Here are some points, one per row:
[ 12 -30  -2 -26  -7 -36 -46 -44   3 -22 -25 -22  14 -13 -29 -37   9  -5
 -27 -34 112  59   9  -1 -50 -10 -52   9  20   6  16 -27  -4 -19  -3  47
  39  24   8 -28 -20 -22 -29 -10  -4  -2  10  -9]
[ 10 -46 -12   5  -9 -46 -34 -33  56 -17 -26   7 -36  -8 -36  -4 -17 -12
 -14   4   0  28 -64  48   3 -19  14  11 -14 -47 -41  -9  47 -52 -61  56
  17   2 -13   1  -4 -24 -21 -32 -14   3 -12 -56]
[-31   7  43  35  -3  -2  22 -10 -56  11  67 -53  31 -52  -5 -66  79 -82
 -35 -30  -6  15  22   8  18 -73  52 -90 -59  -9  27 -25  13   8  25   0
 -56 -45 -26  13 -29 -14   1  17  59 -83   9  14]
[   8    8   39   10  -32    0   11    1  -21 -127   22    2   26   15
    2    1   36    3  -20   30  -18  -82   28 -127   26    2   25   14
   12  -37   24   33   27   -1   21   24    6  -22  -14   22   22   -8
   -7   -2   40   16 -127   33]
[   3   -3   26  -26  -61   -2   30  -10  -12 -117   65    5   29  -61
   -2   -5   33  -40  -83   -7  -42    0   15   11   14  -23   52   82
   79  -38   23  -11  -30   41   22  -26  -48    1    3  -23   37   -1
   37  -11   31   28   16    9]
[  7  -1   8  71 117  -8  15 -17   1 127   8  11   1  32  -9   2  -4 -42
 -50  -8  -2 -19   3 -31  -7 -24   8  67  52  63  -3 -17 -11   3   6 -19
 -15   0 -12  -5  41 -13  16  16  11  62 -45   2]
[-43 -38  32  32 -56 -33 -16  -5   2 -24 -88 -25 -13   1 -18 -13 -64 -29
  21 -49 -41  33  15 -14 -57 -12 -73 -13 -22   2 -10 -52 -51 -12 -11 -52
 -86  -4 -22 -36 -55 -27  -4   1   0 -21 -38  54]
[   6   12   20 -110    2    9  -56    7   10   16   19    2   15   31
   14    9   21    6   19   42  -39   13  -30   14   35   13   19    0
   -2  127   -4   53   -2  -48  -34   -2  -42   15   17    2   13   12
  -57  -60   26   19    0  -49]
[-12 -18  15  20  27 -20   6 -39 -16   9  -6 -15  21  53 -17   6  36 -14
   8   7 -39 -69  26 -16  39   1   8  30  64 -29  13  29   9 -10  20  18
 -40 -12  -4 -12   1  -9  20  18  32  -5  40  22]
[-29  -7  10  32 -15 -14  11 -22 -15  81  37 -50  23 -13 -14 -57  16  30
  -6  74 -15  42  29  46  12  -6  18  11  29 -47  25  70 -33  24  24 -30
  21 -27 -23 -23  17 -21  31 -10   8 -30 -15  27]
[-13   1   3 107 -13   3  18  -5  22   8  10   1 -19 -32   5  34  15  82
 -32 -15  36  28  23   4  55  79  32 -24 -52  64  -7  30 -11   9  18   3
  48  18  -7  -8 -46  -4  39   2   7   5  36  18]
[-42 -31  32 -35 -41 -25  29 -21  -2  39 -11 -17  14 -22 -19   0 -13 -24
 -27  81  54  26  26  35  74 -18  35  -9  11 -71  17  83 -42  18  22 -58
  23  -6 -12 -36  86 -18  23  42  23   1  40  41]
[ 23  24 -18   2 -43  28  13  32  20  -4   0   1 -45   5  36 -20   0 -36
  99  16  17   0  30  35  -7 -31   1   4  24 123 -29   6  39   8  11  47
  15  49  37  33  49  32  29 -32 -14  18  12  68]
[ 20   1  10 -14   8 -17 -15 -13 -21  12  28  28  13 -33 -14  41 -14  34
  42 -28  23  10   8  29  22  35  34   4 -36  17   5  -9  18  15  -4 -29
  40  14  27  25 -58  -5 -26  30  11  -3  10  47]
[ 12 -17 -35 -27  -2 -23   1 -38   8 -14 -11  -9 -25 -11 -26 -44 -96 -12
  11 -22 -56 -78 -30 -72  -4 -24  13 -45 -15  34 -27 -10 -60  -2 -18 -41
  16  12 -21 -43 -14 -28  17  -4 -61 -45  -1 -57]
[ -7  -8  36 -22  17   6  16  -5 -45  -2 -15   5   1 -34   7   6  16  21
  80 -19  30  27 -34   6 -12  19  -8  14   8  11 -14 -15 -19 -29 -13  -2
  38 -21  -2 -21   1  10 -39 -52  42  -2   8 -68]
[ 56 -12   4 -67  -1  -9  55 -24 -20  20  16  63   1   9 -10  54  11  51
 -22 -54   9  33  52  40 -54  56  -9 -46 -37 -43  18 -62   0 -13  53  43
  51 -23 -30 -16 -18 -16  17  30   3 -26   7  45]
[ -4 -39  32  29  64 -32  -6   0 -16  28  11  -4   0   8 -18 -11  30   1
   6  38 -59 -48  13 -59  -3  -2  13  25  17 -14  19  23   6  25  -1  42
 -39 -15  -4 -18  31 -19  -9  28  18  21  48  44]
[ -32  -37 -115  -14   -2  -28    5  -63   -1  -15  -13  -14  -51  -37
  -34   15  -33  -24   28   -7  -15  -22  -34  -30   -3   -3   -8  -17
  -21   12  -22  -12  -49   27   -7  -22  -58   -4   24  -77  -16   -1
   -7  -12  -91  -27  -55  -50]
[ 19  38 -43 -13 -21  43 -61  50 -71  17  -9   7 -52 -11  50   0 -24   4
 -61   5  19   3 -42  -7  -4   0  -5  20   2 -60 -66   8  10 -85 -59  22
   1 -57 -13  11 -25  34  -7  34 -36   8  17  -8]
[ -19    9   -2   12  127    7   11    3   -7 -127   -5  -19   -4  121
    7  -17  -16   -9   -1   26    1   20    8   16    9  -11    4   21
    7    1    0   23  -14   18    7  -26   -2   -9   -3   -3   18    2
   34   34   -5   50  -31   14]
[ 29  17  11  -8  13   1 -70  12  38   0  15  36  44 -15   6  43 -14   3
  60 -17  27   2   1  17  -4  22   8 -17 -12 -22  30 -18  -9 -26 -23  -4
   9 -48 -38  -3   4 -16 -21 -69  -7 -10  22   3]
[  7  25 -43   9 -21 -12 -63 -22   4  -8  22   7 -90  11 -23  10  23   5
  -3   3   6  16 -68   9 -16  16  -8 -11  12 -71 -91   1  20 -33 -69  -7
  -2  13 -31  45  28 -39 -33  -2  -1  -5   9 -68]
[ -6  42   5 -10  19  69  -9  63  82  22  12  -5   5   6  80  -5   4   0
  -9  -4 -21 -22   9  -8 -10  -1   3 -23 -21 -96   1  -8 -16 -58   7 -19
   3 114 117  -1  -6  96 -94 -74   8 -13   4  10]
[ -6  37 -22 -11 -13  24 -34  30 -83  18 -61   0 -19 -11  26  11 -65  14
 -86 -26 -11  13   5  17   2  24 -10  -3   5 -46  17 -19  55  -7  -3  41
  11 -28   9  56  17  14 -38 -21 -55  -5  14 -16]
[-15   2  -1  16 -31  -4  31 -26 -13  14  29 -24  26 124 -11 -26   9 -16
  23  10  -8   3  10   2  16 -17  26  61  -3 -48  31  12 -17  32  28 -18
 -12 -20  -8 -17   4  -9  10  16   0 127  30 -20]
[ 56  27  10 127 -49  31   3  13  21   1  -1  53  44 -14  29  44 -14  21
  44  26   5  19 -18  34  -6  27  -6 -23  -2  59  29  19  10  41   0  25
  14  33  53   3  23  41  56 127   3 -29  14 -52]
[ 64  42 -16 -19  -6  19  59 -10 -45  15 -53  49  11  -5   1  38 -41  10
 -84  15  11   7   6  14 -47  13 -67 -18 -29 -42   5   4  49  41  28  34
  -2 -29  -8  45 -24  -1 -18 -76 -13 -16  32   7]
[  6  37  21 -93  10  39   8  40  67  45  -9   8   9 -11  42  20  15  18
  24 -31   7   3 -16 -17  -6  26  -7 -20 -30 -60   3 -19  34  91 -10  28
  -6  62  56  35 -42  42 113  15  21 -17 -13 -20]
[-29  -5   5   3 -28   3  12  18  13  12  20   5  -8  46   7  18  20  27
 -14  -1  57  17 -23   0 -15  15  29   0   6  87  -2 -28  -3  23 -16 -11
  54 -21  16 -10  -9  15 -19 -16  10 -40  18  13]
[-63  -6   3  -3 -23 -14 -15 -21   5 -17 -49 -49   3 -32 -14 -27   1 -16
 -10 -19 -57 -91   0  -7 -81 -18 -80 -26 -62  43   1 -50 -23 -20  -4 -63
  14 -28 -23 -12 -15 -17   6  26  16   5  -2  -1]
[  3  59 -18 -20 -12  42  40  25 106  -3 -12 -10 -14 -43  30 -16 -13  -7
 116   7  11  29  27  -6   6  -9   5  37  31  71   8   8  55  -9  37  31
  -9  15   1  63   7  17  -7  40 -19  -5  22  23]
There is one direction along which these points spread out most. How far along it is each point below, from 0 to 99? 50 is the average, and the first point above lies past it. One standard deviation of the points above along it is 16.
[-29  -7  10  32 -15 -14  11 -22 -15  81  37 -50  23 -13 -14 -57  16  30
  -6  74 -15  42  29  46  12  -6  18  11  29 -47  25  70 -33  24  24 -30
  21 -27 -23 -23  17 -21  31 -10   8 -30 -15  27] 28
[ 19  38 -43 -13 -21  43 -61  50 -71  17  -9   7 -52 -11  50   0 -24   4
 -61   5  19   3 -42  -7  -4   0  -5  20   2 -60 -66   8  10 -85 -59  22
   1 -57 -13  11 -25  34  -7  34 -36   8  17  -8] 69
[ 20   1  10 -14   8 -17 -15 -13 -21  12  28  28  13 -33 -14  41 -14  34
  42 -28  23  10   8  29  22  35  34   4 -36  17   5  -9  18  15  -4 -29
  40  14  27  25 -58  -5 -26  30  11  -3  10  47] 59
[ 12 -17 -35 -27  -2 -23   1 -38   8 -14 -11  -9 -25 -11 -26 -44 -96 -12
  11 -22 -56 -78 -30 -72  -4 -24  13 -45 -15  34 -27 -10 -60  -2 -18 -41
  16  12 -21 -43 -14 -28  17  -4 -61 -45  -1 -57] 51
[ -6  42   5 -10  19  69  -9  63  82  22  12  -5   5   6  80  -5   4   0
  -9  -4 -21 -22   9  -8 -10  -1   3 -23 -21 -96   1  -8 -16 -58   7 -19
   3 114 117  -1  -6  96 -94 -74   8 -13   4  10] 72
[-15   2  -1  16 -31  -4  31 -26 -13  14  29 -24  26 124 -11 -26   9 -16
  23  10  -8   3  10   2  16 -17  26  61  -3 -48  31  12 -17  32  28 -18
 -12 -20  -8 -17   4  -9  10  16   0 127  30 -20] 26
[ 23  24 -18   2 -43  28  13  32  20  -4   0   1 -45   5  36 -20   0 -36
  99  16  17   0  30  35  -7 -31   1   4  24 123 -29   6  39   8  11  47
  15  49  37  33  49  32  29 -32 -14  18  12  68] 60
[ -7  -8  36 -22  17   6  16  -5 -45  -2 -15   5   1 -34   7   6  16  21
  80 -19  30  27 -34   6 -12  19  -8  14   8  11 -14 -15 -19 -29 -13  -2
  38 -21  -2 -21   1  10 -39 -52  42  -2   8 -68] 60
[   8    8   39   10  -32    0   11    1  -21 -127   22    2   26   15
    2    1   36    3  -20   30  -18  -82   28 -127   26    2   25   14
   12  -37   24   33   27   -1   21   24    6  -22  -14   22   22   -8
   -7   -2   40   16 -127   33] 26
[-29  -5   5   3 -28   3  12  18  13  12  20   5  -8  46   7  18  20  27
 -14  -1  57  17 -23   0 -15  15  29   0   6  87  -2 -28  -3  23 -16 -11
  54 -21  16 -10  -9  15 -19 -16  10 -40  18  13] 57
[   3   -3   26  -26  -61   -2   30  -10  -12 -117   65    5   29  -61
   -2   -5   33  -40  -83   -7  -42    0   15   11   14  -23   52   82
   79  -38   23  -11  -30   41   22  -26  -48    1    3  -23   37   -1
   37  -11   31   28   16    9] 22
[  6  37  21 -93  10  39   8  40  67  45  -9   8   9 -11  42  20  15  18
  24 -31   7   3 -16 -17  -6  26  -7 -20 -30 -60   3 -19  34  91 -10  28
  -6  62  56  35 -42  42 113  15  21 -17 -13 -20] 67
